Each row is where one point has got to under a steady rotation. How many steps took it there?
The counts run from 0 to 1003.
[-12 -40 -18 -20 -29  30  30 -51 -22  21  18  10  25 -14  20 -38 -32 -25
   5 -39  20 -17  20  41  -8  11 -11  -3 -33   0 -23  31  54 -10  14  18
  17  16  39 -18 -13  -6 -34   8 -21  10   3  21  57  -1   7 -26 -21 -29
  66 -35  34  -9 -34 -47  48  -6 -23  23  17  -3 -39]
145
[ -6 -20 -23   0 -24  18 -11 -46  20 -32   5  19   0 -26   9 -56 -15 -28
 -11 -31 -19 -16  33  32 -19   2 -32 -14 -69  13 -13  -2  26  21   6   7
  -1  28  41 -11 -11  31 -35   8  31   3  20  11  40  13 -10 -35 -26 -41
  25 -55  -5  -7 -37 -57  41 -19   7  54 -14  -4 -36]
911
[ -5 -16   5 -13 -37  22  24 -45 -13  22  22   4  10 -23  31 -27 -34 -26
   2 -56   6  22   7  60  -4   3 -25  15 -35  -3  -6  29  39 -31   2  31
   0  29  54   1 -15  -7 -44  -1 -12  27  14  38  47   1  -3 -36 -39 -18
  65 -16  19 -17 -24 -42  23  15 -13  38  24  11 -21]
659
[ 21  -4  -5  -1 -11  25   1 -13  -8 -30 -11 -12  38  -9  11 -36 -18  12
   1 -35  -6  38   0  11   7   1   2 -12 -30  32 -29  16  46  10   8   2
  25  50  47 -47  -6   0 -60  27  -6   8 -39  38   6  -9  -5 -47 -26  -6
  62   4  23 -32 -36 -59  17 -15 -10  44  22  38 -47]
122
[-29 -21 -13  -4  12  31  25 -33  31 -11  36  -3  34 -11  26 -33 -33 -13
 -18 -51 -13  11   6  28 -48 -23   5   1 -27  -6 -11  -4  38 -39   3  37
   6  50  34  -8 -16  -1 -28  24 -41 -16  15   0  30  12  -7 -42 -34  -5
  38  -8  28 -31 -40 -55  49  27 -13  42  17   7 -32]
12
[  4 -28 -11 -25 -13  39  32 -41  43 -17   7  -3  -4 -11  62 -25  -7 -38
  -7 -48   3  -2  21  34   5 -12 -20   1 -25   6   5  18  18  -1  21   7
  21  40  29  -3   0   2 -45  32   2  10 -23  30  61  23 -20 -38 -21 -25
  44 -47 -13  -2 -54 -39  47  -2  -8  23  -5 -33 -35]
538
[-21  -9  -2  -6  -8  31  13 -38  53 -14  19   8   8 -20  45 -32 -20 -30
 -26 -52 -20  18   5  45 -39 -20 -19  18 -42   1   5  -2  28 -24   2  38
  -8  62  44   5  -5  15 -37  20 -16   5  19  10  39  20 -28 -42 -41 -13
  29 -16 -14   1 -30 -42  32  18   3  45   9  -8 -18]
204
[ 22 -35  -5   4 -30  29  -6 -43   4 -26 -18  36  15 -10  27 -60   0  -8
 -38 -34   2 -13  26  18 -26  -7 -19  -6 -37  23 -30  -6  44  19  16  -2
 -16  45  32 -40  -4  23 -57  11 -18  13  -8  19  21  -6 -19 -36  -8 -22
  45 -33 -20  15 -46 -49  14 -16 -23  48  21  38 -34]
611
[-24  -9  21 -28 -48  25  45 -29  14 -13  37  12  15  -5  34 -12 -37 -32
  27 -61 -11   2  -8  64 -16 -12 -25  -8 -32  -1   8  15  38 -14   2  28
   4   5  44 -37   3 -13 -26  20 -11  21  28   5  29  -2   0 -49 -47 -30
  45 -23  31 -16 -34 -39  27   1 -21  22  18 -22 -22]
693
[ 24   6  14  -8 -10  21  29  -1  23 -48  20 -14   7 -11  34 -22 -20   4
  19 -50 -16  41  -1  26   9 -18 -20 -24 -10   8  -6  -7  22 -14   2   8
  13  34  49 -33 -11 -10 -59  36   3   7 -17  48   3  -3   2 -62 -30 -14
  47 -15  17 -67 -46 -51  15  12 -11  46   9  22 -30]
353
[  1 -20  -4  -3   4  38  26 -15   9 -18   9   4  47   4  21 -39 -21   7
 -23 -40  -1  14 -10  14 -32 -16  15  -3 -10  16 -35   8  59 -12  12  24
  11  61  44 -44  -7  -3 -52  26 -51 -14 -13  11   8  -5 -10 -47 -23   4
  52  10  12 -20 -42 -52  27   3 -24  38  30  29 -36]
474
[-21   7 -21  -8  -4  12  -9 -25  24 -51  13  12  16 -13  29 -44 -12  -6
 -47 -48 -15  27 -19  37 -25 -22  11   2 -43  36 -22  24  38  -4   5  30
  19  75  36 -29   1  40 -31   3  14  -4   4 -11  12  15 -26 -45 -30  -8
  41   0  -7  -1 -27 -67  16 -18  -6  42  13   1 -30]
756
[ 14 -19 -33   3   0   3   2 -26   3 -54  14  27   2 -12  19 -68  -4   8
 -40 -36  -6  -5  13   6 -22 -15  -1 -31 -32  21 -39  -6  35  -2   9   7
   2  46  42 -32 -18  36 -45   3  14 -20   1   8   7   6  -4 -45  -5 -28
  34 -37  -6 -31 -45 -66  20 -13 -13  51  -1  21 -37]
453
[ -4  -7 -22 -12 -36   8 -12 -39  -4 -27  11   3   3 -28   5 -44 -26 -20
  10 -40 -13   8  18  44  11  10 -29 -14 -70  21  -7  20  27  16   5   6
  17  18  43 -18  -8  20 -29   0  48  16   6  25  41   6   2 -37 -34 -40
  50 -42  20 -26 -25 -67  32 -25   4  44  -9  -6 -38]
588
[-17  -7  -2 -20 -53  19  21 -32 -16  -4   9  26  31  -6  11 -34 -30 -23
  -2 -41   2  -9 -12  56 -13   8 -12  -3 -47  26 -24  39  66  16   5  29
  14  27  55 -48   6  14 -34  -1   3  15  22   1  26   1  -6 -36 -40 -29
  59 -11  16   8 -17 -49  23 -35 -16  25  17  -8 -27]
109
[ -4 -14 -10 -28 -38  18  19 -28 -19 -29   7   6  24  -3  28 -27 -19 -11
   5 -45  13   2  -9  38  20  -2  -1 -16 -32  36 -22  45  43  16  16   4
  36  25  25 -56   8   5 -34  17  16  18 -26  11  29   0  -1 -38 -25 -26
  72 -22  27  -8 -32 -58  26 -37 -24  14  17 -14 -50]
764
[ 33 -17  -5 -16 -20  26  44 -19   8 -21  22  -3  -6 -22  34 -33 -18 -16
  23 -41   0   8  23  23  17  -2 -34 -19 -15  -7  -9   1  28  -5   9   5
  11  17  62 -15 -18 -10 -62  23  12   7 -10  59  33   6  11 -49 -20 -34
  47 -46   5 -54 -48 -41  30   2  -7  38 -12  -2 -31]
677
[-19 -11  -8 -16 -41   5  20 -30 -32 -16  37  18  22 -12  -1 -43 -36  -6
   6 -44   2  -3  -5  50 -15   0  -8 -21 -39  13 -29  25  55  -8  -4  27
   8   6  49 -43 -13   6 -26  -8   7   3  27   7  19  -8  13 -39 -32 -34
  58 -18  45 -36 -20 -60  26 -16 -24  34  16  10 -33]
462
[-16 -26 -13 -15 -25   5  37 -48   7 -20  48  32 -17 -15  44 -50 -18 -21
 -30 -57   5 -19  10  45 -34 -23 -17 -13 -22  -6 -13   3  35 -35   6  32
 -12  23  42 -10 -20  16 -31  -7  -9  -3  36   5  33  13  -4 -39 -15 -34
  36 -46   0 -22 -42 -49  29   9 -25  36   6  -8 -19]
7
[-13 -17  19 -13 -33  48  -1 -26  24 -31 -15  -4  55   2  15 -13 -25 -14
  24 -43 -17   9   1  36 -11  -6 -17  -5 -50  29  -2  14  37  25   5   4
  17  31  22 -61  17  -9 -37  45 -16  26 -21   9  24 -14 -14 -44 -41 -14
  54  -6  25   1 -38 -49  32 -16 -19  28  30   4 -46]
247
[ -7 -10  28 -10 -52  19  22 -37  16 -18  26  20  -1 -21  23 -25 -31 -24
  27 -56 -22   3  17  59 -15  -7 -51 -11 -41  -6   8 -12  23  -7  -3  18
 -18   0  50 -23  -8 -15 -36  17   0  34  33  30  28  -9   0 -49 -40 -35
  39 -37  20 -30 -40 -43  20   9 -13  44  15   8 -18]
197
[ -5 -28   9 -23 -28  55  41 -38  37   3   5   1  28  -8  31 -19 -26 -43
  25 -40  -6 -13  19  40  -7   6 -35   0 -38   0   2  11  41  16  11  14
  12  25  45 -25   1 -12 -45  41 -14  14   3  28  51  11  -7 -39 -37 -26
  39 -35   2  -1 -43 -29  50  -5  -3  22  -1 -25 -29]
376
[ 16 -32  -2  -6   1  43  27 -35  42 -12   0   6   8  -9  61 -35  -5 -18
 -32 -50   3  13  17  19 -21 -20 -13  10 -11   1  -3  -2  26 -20  15   9
   0  64  33  -2  -8  -2 -61  33 -42   5 -21  36  36  12 -23 -42 -15  -4
  46 -28 -20  -7 -55 -42  30  19 -16  40  18  13 -32]
346
[ 18 -16  20  -2 -35  36  30 -29  16  -1   8   4   5 -24  24 -32 -25 -22
  26 -41 -15  10  25  39  -5   5 -51  -2 -33  -9   0 -13  34   2  -3  10
 -13  11  67 -15 -12 -14 -62  25 -11  23  13  59  31  -4   1 -49 -37 -26
  41 -35   4 -34 -42 -34  25  12  -5  50   6  20 -20]
517
[  5 -17 -34   7   7   8  -6 -23   6 -54  18  18   9 -14  10 -71 -12   8
 -37 -34 -10   4  12   4 -29 -15   2 -27 -35  20 -40  -8  36  -4   5  11
   6  51  42 -27 -21  32 -43   7  11 -24   3  10   7   5  -4 -46  -8 -26
  36 -31   4 -39 -41 -72  25  -8  -8  57  -5  25 -39]
454
[-37  -3  -9  -7 -15  28 -10 -27  13 -18   9  -5  56 -14  -9 -28 -40 -13
   6 -39 -25  21  -4  37 -26  -4  -1   0 -64  25 -13  17  49   9  -1  27
  22  41  37 -40   4  11 -22  20  -4  -1   8  -6  24  -3  -9 -38 -50 -11
  46   5  40 -15 -16 -65  41 -10  -2  40  21   5 -44]
920
[ 18 -23 -29  -2  -9   2   3 -31  -2 -55  14  31  -5 -11  25 -69   0   1
 -42 -34   1 -15  17  12 -17 -17  -6 -31 -28  23 -40  -1  37   4  13   1
   4  41  39 -36 -17  35 -48  -1  15 -11   0  12  10   5  -2 -44  -1 -36
  40 -46  -8 -25 -47 -63  18 -18 -20  44  -1  15 -37]
452
[ 14  -7  -8 -21 -23  24  15 -11 -16 -33  -4  -7  34  -2  20 -27 -15   3
   8 -33   3  22 -14  23  19   0   5 -17 -23  36 -30  36  52  17  13   1
  39  43  42 -61   3   5 -53  25   8   7 -35  26  15  -4   2 -45 -28 -16
  71  -6  20 -23 -33 -58  16 -31 -20  25  18   8 -47]
443
[ 15 -21  20  -2 -44  24  20 -45  26 -13  18  32 -18 -21  46 -39 -14 -24
 -10 -51  -9  -1  18  48 -19 -13 -50   0 -30  -4   5 -15  21 -13   2  14
 -29  19  52  -8  -9   5 -52  11  -8  31  26  38  32   0 -14 -45 -28 -33
  32 -43 -16  -9 -44 -35  14  13 -16  48  12  14 -13]
520
[  1 -12 -22  -6 -26  18  -4 -37  19 -31   5  14   0 -25   5 -56 -16 -28
  -2 -29 -18 -11  29  31  -8  12 -34 -17 -65  15 -17   0  31  25   5   6
   9  25  55 -17  -8  29 -37   8  40   3  18  20  39  12  -4 -36 -31 -46
  28 -49  -5 -15 -35 -55  36 -18  11  49 -20  -9 -30]
910
[ -6 -16  12   6 -18  42 -20 -24  37 -53 -13   4  42  -8   8 -33 -17  -3
   6 -35 -30  11  16  17 -30 -15 -26 -16 -55  30  -8 -21  25  26   1  -5
   2  33  21 -55   8   4 -41  45 -16  15 -10   5   8 -15 -16 -48 -27 -15
  34 -15  16 -13 -47 -58  31  -3 -15  52  23  28 -46]
741
